In the data rows, the value 128 means zero.
Some points:
[117 120 132 112 140 235 115 105 120 127 115 139 116 108 122  94 101 132
 127 124 118 109 132 107 112 109 112 123 109  87 141 140 112 117 133 123
 128 103 125 137 188 113 126 255 131 129 132 126]
[133  97 101 168 139 113 107 104 103 132 121 152 126 115 135 110 126 117
  91 126 115 103  94 127 126 158 137 130 110 156  73 135 155 116 139 133
 255 146  90  94 134 135 128 107 122 153 153 120]
[113 114 135 129 111 147 255 130  97 125 110  93 110 113 118 120 157 131
 127 146 134 124  82 127 114 107 176 119 102 126 107 111 142  98 211 108
  92 122 127 147 137 119 112 127 146 102 111 109]
[109 133 246 126 132 106 137 120 125 122 139 231 121 116 113 211 119 107
 130 118 148 107  89 145 118 123 130 116 124  83 168 112 105 121 101 110
 109 138 122 117 146 142 125 113  89 146 134 102]
[137 135 121 127 117 124 119 133 113 122 129 153 108 121 102 128 105 146
 131 132  96 115 130 117 128 109 175 118 119 133 124 114 114  91 118 136
 123 106 122 130 119 255 123 109 104  96 126 255]
[100  98 102 122  97 122 121 127 106 115 130 100  94  94  91 115 106 115
 242 100 111 111  98 106 100  94  53 121  95 137 121 252  66 156 110 117
 129  82 126 113 124 139 132 127 115 170 119 128]
[106 130 108  94 255 145 129 255 155 119 122 133 139 140 132 122 104 150
 128 104 144 120 134 141 113 114  96 133 101 125 148 130 113 140 122 120
 147 124 132 132 122 121 124 119 117 120 124 118]
[137 142 137  84  87 210 118 130 117  88 110 159 165 255 114 105  78 100
 171 109 104 101 194 129 137 119 125  98 144 149 144 112 129 130 126 164
 158 126 191  80 171 117 112 101 145  75 130 117]
[178  97 135 115 195  91  94 162 111 202 109  75 129  94 103 106 111  83
 161 103 114  93  85 149 164  99 107  75 157 183  97 104 110  72 142 158
 107 172 105  52  85  97 130 144 156  96 105 114]
[ 93 193  92 122 149 123 128  96 131 129 255 149  87 117 110 126  93 137
 116 119 113 111 131 102 110 184 143 127 127 126 121 121 136 110  95 123
 117 125 140 112 119 101 128 118 174  98 127 125]
[111 113 106 143 104 255 115 139 124 125 132 106 120  92 113 135 142 114
 109 108 124 124  90 122 119 125 158 103 123 137 100 121 111 112 116 108
 100 139  87 121 255 125 105 183 112 124 116 119]
[129 122 116 255 149 149 119 142 154 134 138 116 170 137 150 136 115 142
 141 122 130 115 144 129 136 129 122 129 123 113 155 129 124 143 138 119
 140 120 168 106 103 109 115 129 139 125 126 137]
[ 97 113 100 134 137  91  98 118 255 108 140 116 120 126 112 127 103 109
 117 255 123 117 143  79 123 119 137 112 134 155  98 101  88 107 128 129
 125  89 112 143 137  87 135 120 105 129 104 161]
[136 124 105 127 127 142 125 131 122 145 122 109 100 140 126 134 135 152
 139 122 165 128 105 128 141 135  90 189 255 186 106 116 114 146 143 100
 144 103 152 122 109 158 108 147 118 150 121 119]
[119 144 122 120 120 102 100 118 108 115 119  76 116 127 120 145 120 115
 106 126 114 124 111 119 115 136 105 106 127 134 110 129 126 134 142 114
 121 226 234 255 129 137 116 137  82 115 117 103]
[122 128  95 121 142 104 119 112 124 120 111 140 112 117 128 120 120 136
 116 127 126 131 199 204 128  88 119 121 127 125 118 143 209 139 136 116
 113 138 106 124 155 116 130 118 168 194 111 143]
[138 110 140 124 100 126 118 149 120 118 120 139 111 129 131 115 142 156
 122 134 116 119 129 102 126 134 183 111 142 106 131 141 159 121 125 140
 118 153 171 148 131 136 255 128 149 155 116  89]
[141  90 109 124 132 124 128 118 112 125 135  99 126 123 164 174 110 137
 121 136 127 156 126 145 132 114 129 127 127 116 147 133 123 116 114 128
 113 102 150 138 124 127 119 117 153 104 255 122]
[125 132 138 134 152 117 128 136  72 119 101  96 146 118 118 106 129 115
 101 166 100 142 123 154 122 123  87 250 216 120 152 126  80 124 128 111
 125 152  79 106 118 117 136 136 106 113 152 132]
[168 128 141 118 132 142 125 102 103 115 126 162 126 114 106 149 120 120
 123 143 255 116 151 102 124 119 127 142 120 151 120 122  93 110 123 116
 130 122 144 114  99 120 120 121 115 134 128 131]
[255 126 127 117 122 136 122 125 140 153 128 142  99 120 142 134 120 168
 118 123 168 128 144 127 119 136 137 173 116 104 137 144 117 131 131 118
 110 123 117 147 128 123 106 113 116 120 113  99]
[117 111 188 139 123 123 110 130 139 124 134  78 135 175 237 113 120 126
 129 111 143 117 140 106 125 128 115 118 127 114 137 139 125 127 134 117
 103 159  92 133 136 219 127 113 129 116 148 212]
[136 149 152  99 102 161 122 141 118 113 255 109 141 148 149 101 129 105
 138 187 110 137  95 148 130 160 107 125 122  97 120 124 130 152 131 128
 152 129 128 130 102 123 112 119 179 125 106 135]
[148 103 141 120 124 131 138 119 110 255 119 122 125 128 126 126 126 112
 120 134 133 154 134  75 121 138 134 147 130  88 140 125 129 108  89 120
 111 126 119 124 153 125 119  75 111 128 108  96]
[139 140  95 108 139 128 123 109 223 123 153 108 162 140 124 154 138  85
 100 210 116 125 110  90 131  99 102 121 111 124 130 152 148 135 139 103
 148 146 119 100 113 233 121 150 156 135 116 157]
[102 118 136 113 136 109 122 121 123 131 112 118 127 114 115  99 117 120
 123 128 125 127 117 123 135 129 255 138 115 131 117 135 122 255 125 126
 123 130 145 119 129 121 116 133 147 130 122 116]
[113 142 125 126 107 141 136 145 120 140 145 122 100 127 128 136 177 155
 137 141 125 121 153 114 122 166 114 152 110 121 138 130 168 147 127 255
 137 164 128 108 112 102 103 140 138 153 127 144]
[134 103 113 157 247 113 125 215  70  91 129 102 173 107 122 132 115 177
  90 141 101 129 128  92 107 126 124 125 156 131 136 129 132 115 112 119
 109  84 147 113 130 123 113 113  98 115  97 112]
[125 148  84 123 114 124 238 129 106 128 108 122 156 123 124 152  91  98
 139 133 127 116 133 140 125 123 171 114 132 131 114 116 100 164 134 122
 124 197 162 154 114 126 214 156 117 127 123 132]
[112 156  93 139 158 109 125  98 133 107 136 146 133 112 117 123 163 113
 118 112 138 125 123 162 127 136 138 114 148 121 125 143 123 114 119 255
 115 111 115 158 140 158 126 116 140 150 111  91]
[123 126 149 104  75 123  99 130 121 106 117 140 161 109 215 112 135  91
  76 104 106 137 137 159 104 116 205  99 116  78 118 135 120  67 115 132
 208  82 165 101  84  86  84 104 110 139 117 127]
[130 147 101 128 146 157  95 124 131 129 135 147 129 128 115 137 255 128
 142 121 127 112 134 153 128 133 200 116 132 116 126 128 117 178 144 121
 117 164 101 159 116  97 203  94 127 110 135 137]
[116 109 150 115 107 125 113 125 122  91 114 144 107 100 100 135 124 129
 110 103 139 111 106  91 255 117 119 109 114  99 146 108 118 108 109 112
 106 114 107 130 116 120 116  98 120 135 113 113]
[161 108  95 106  89 113 148  93  94  67 106  82 112 164 141 135 137  95
  80  96  94 116 133 127  95 121  88  60 119  92 123  94 108 202  64 119
 133 124  77  69 107 105 116 133  99  94 108 126]
[138 168 139 112 106 132 139 159 128 248 116 146 125 134 129 179 112 141
 117 131 115 182 131 165 210 108 102 109 138 129 106 150 100 126 127 129
 139 132 141 106  97 108 118 157 102 130 120 137]
[145 127 116 114 128 134 118 114  99 100 105 136 149 121 136 108  96 103
 253 156 106 131 118 158 193 158 134 140  83 127 111 221 139  98 116 128
 109 119 118 134 160 109 127 166 102  77  96 106]
[185  91 114 129  99 118 129 139 145 125 126 152 136 118 107 116 121 108
 117  92  94 136 131 102 105  97 159 255 179 116 138 109 109  97  90 119
 100 112 126 142 116 113 107 112 149 119 134 104]
[ 94  99 215 119 126  98 135 118 125 132 135 209 111 122 123 222 139 134
  88 125 152 125 176 124 169 119  90 152 121 148 126 158 126 140 126 107
 126 139 142 106 144 141 113 141 137  66 112 113]
[ 91 131 116 109 128 120 106 120 132 109 106 121 112 113 106 128 151 134
 244 103 123 101 127  76 101 114 162 101 147 100 120 255 153  82 118  96
 108 134 108 122 112  94  95 147 117 102 119 112]
[111 100 128 116 112 139 133 136 249 117  81 129 108 113 131 131 117 163
 141 236 119 118  89 174 108 159 116 126 125  81 158 107 127 122 108 123
 119 132 159  94 124 180 103 100 128 100 128 162]
[106  97 132 118 129 153 123 116 141 134 133 122 126 122 130 113 211 123
 115 113 119 118 165 183 127 149  99 143 124 140 117 144 157 145 128 155
 128  96 149 156 116 116 214 123 122 130 119 145]
[103 121 118  99 158 129 133  96 135 135 116 119 255 105 123 118 114 255
 141 105 112 117 116 100 118 118  99 128 112 137 157  97 131 138 109 114
 137 123 125 128 123 111 117 118 120 134 119 133]
[111 127 159 113 146 150 124  96 149 132 143 107 118 124 116 107 107 134
 133 113 115 117 236 193 121 109 170 115 140 121 122 130 153 115 121 120
 106 127  99 151 115 132 123 103 109 220 129  94]
[123 114 107 144 139  70 132 115 116 135 130 138 121 255 130 111 150 135
 109 122 138 110  60 120 132 148 145 123 102 118 131 134 110  97 127 108
  96 113  85 146 138 146 114 156 128 166 126 170]
[112 100 107 127 125 112 126 120 123 123 122  89 115 115 109 151 117 112
 140 116 128 121 199 196 125 165  87 151  92 146 120 101 187 138 126 118
 132 130 136  99 132 133 144 155  97 214 125 151]
[151 110 123 102 108 117 109 112 124 227 121 141 136 108 110 106  90  90
 106 108 208 123 115 142 120 107  79 115 188 101 164 121 150 156 122 123
 139  77 143 157 124 112 132 118 121  70 112 145]
[121 116 117 134 113 103 119 136 116 127 134 150 102 114 100  93 170 120
 146 122 113 105 187 154 116 137 166 106 123 135 120  74 223 143 112 102
 101 109 108 134 108 141  98 152  92 171 127  95]
[103 130  90 117 129 127 146 104 116 122 119 154 106 109  98 112 102 115
 127 111  91 110 131  92 110 110 125 126 105  92 146  99 115 116 255 118
 118 145 152 156 121 119 123 105  96 112 126  98]
[118 124 144 127 157 149 124 109 142 135 120 162 139 137 120 176 130 106
 148  97 129 255 114 122 130 133 112 128 130 146 107 110 131 124 128 116
 139 128 118 120  89 155 133 142 121 116 129 130]
[102 131  78 133 115 101 112 119 113 123 117 176 125 116 255 116 125 116
 142 132 136 107 117 102 124 120 107 131 115 152 103  86 109 123 121 114
 103 115 106 125 119 145 122 125 114 130 174 110]
[132 164 171 190 147 147 145 149 183 126  83 156 133 120 113  54 132 124
  96 193  98 157 128  98 122 121 105 108 117 138  86 142 127 123  95 126
 154 128 100 137 102 132 122 105 102 110 221 126]
Along one direction, these points spread out more than along any other. Take the direction at right angles to it along which they spread out most. Then take the direction at right angles to both along which they spread out most. Go by this last direction. Where along it does each point below lie, from 0 to 99? 50 is the average, and the first point above lies past it. One standard deviation of the points above along it is 16.
[146 119 222 126 125 137 100 126 114 121 100 213 142 124 137 255 106 116
 143 124 115 114  94  97 119 128 128 112 132 154  74 102 142 140 144 137
 110  98  90 166 110  96 120 123 150 148 124 157] : 39
[109 134 116 175  49  80  90 151 128 110 168 116 232 143  72 100 121 206
 102 145 127 113 116 152 104 125 112  90 101 168 112 125  98  99 136 135
  90 133  93 115 116 136 122 121 144  92 122  90] : 59
[ 98 207 104 107 104 132 115 145 128 125 133 100 123 106  99 138 117 107
 108  95 131 116 148  94 115 255 125 136 109 119 128 117  96 119 131 115
 124 106 103 154 103 136 118 125 234 125 128 117] : 53
[138 139 146 184 122  95 149 147 150 117 140  95  99 132 136 145 132 150
 163 147 126 139 138 141 128 101 146 122 131  83 151 106 142 106 110 151
 255 127  87 171 154 128 124 127 157 116 120 102] : 52
[128 154 139 110 136  97 117 118 124 130 137  94 134 119 116 123 255 117
 145 121 132 117 166 133 131 115 121 140  94 151 119  96 110 173 139 165
 142  92 185 108 143 140 172 161 124 147 132 138] : 42
[135 255 142 128 150 104 136 103 122 120 146 111 105 100 129 102 134 122
 127 114 110 119 104 131 118 219  94 109 126 126 126 118 110 130 117 104
 111 110 151 104 160 127 128 121 227 135 115 136] : 56
[128  98 148 128 118  96 104 135 107 137 126 165  93 123 131 122 124 146
 134 137 163 255 124 118 107 132 133 103 166 122 132 113 106 116 142 122
 111 132 123 105 153 119 128 120 135 132 152 131] : 37
[138  95 150 110 120 133 255 123 157 108 146 107 121 120 142  98 112 128
 110  86 117 129 132 120 125 139 101 106 131 113 118 154 117 162 210 128
 124 152 150 149 156 113 129 120 112 127 122 138] : 53
[106 103 115 120 126 126 125 109 116 108 109 134 104 108 110  91 132 119
 117 108 118 122 106 117 113 107  98 131  97 125 113 110 108 102 115 110
 117 255 234 222 116 103 104 109 154 129 105 143] : 50
[140 123 134 123 128 131 134 126 128 121 121 134 153 122 138 124 127 147
 118 130 121 126 115 125 130 137 143 120 125 255 255 146 125 113 126 118
 134 128 114 143 120 118 122 130 122 125 119 127] : 48
[124 143 114 126 111 131 132 147  97 117 107 116 143 117 112 131 143 103
 105 147 129 132 150 188 121 106 122 117 122 108 136 150 226 118 123 133
 101 116 119 131 139 115 131 106 134 223 118 142] : 40
[172 170 144 133 109  97 115 128 153 109 127 104 142 126 133 119 111 122
 132  88 178 158  81  94 121 107 139 230 166 136 132 117 173 116 134 127
 108 145 111 103 157  97 134 117  92 124 183 137] : 36
[ 92 149 115 124 114 168  90  76 102 101  92  72  61 205 157 136 108 136
  86 102 123 106 100 139 106  74 118 133  75 153 101  97 124 143 109 126
 121  95 115  71  76 128 139 104 119  94  88  92] : 54
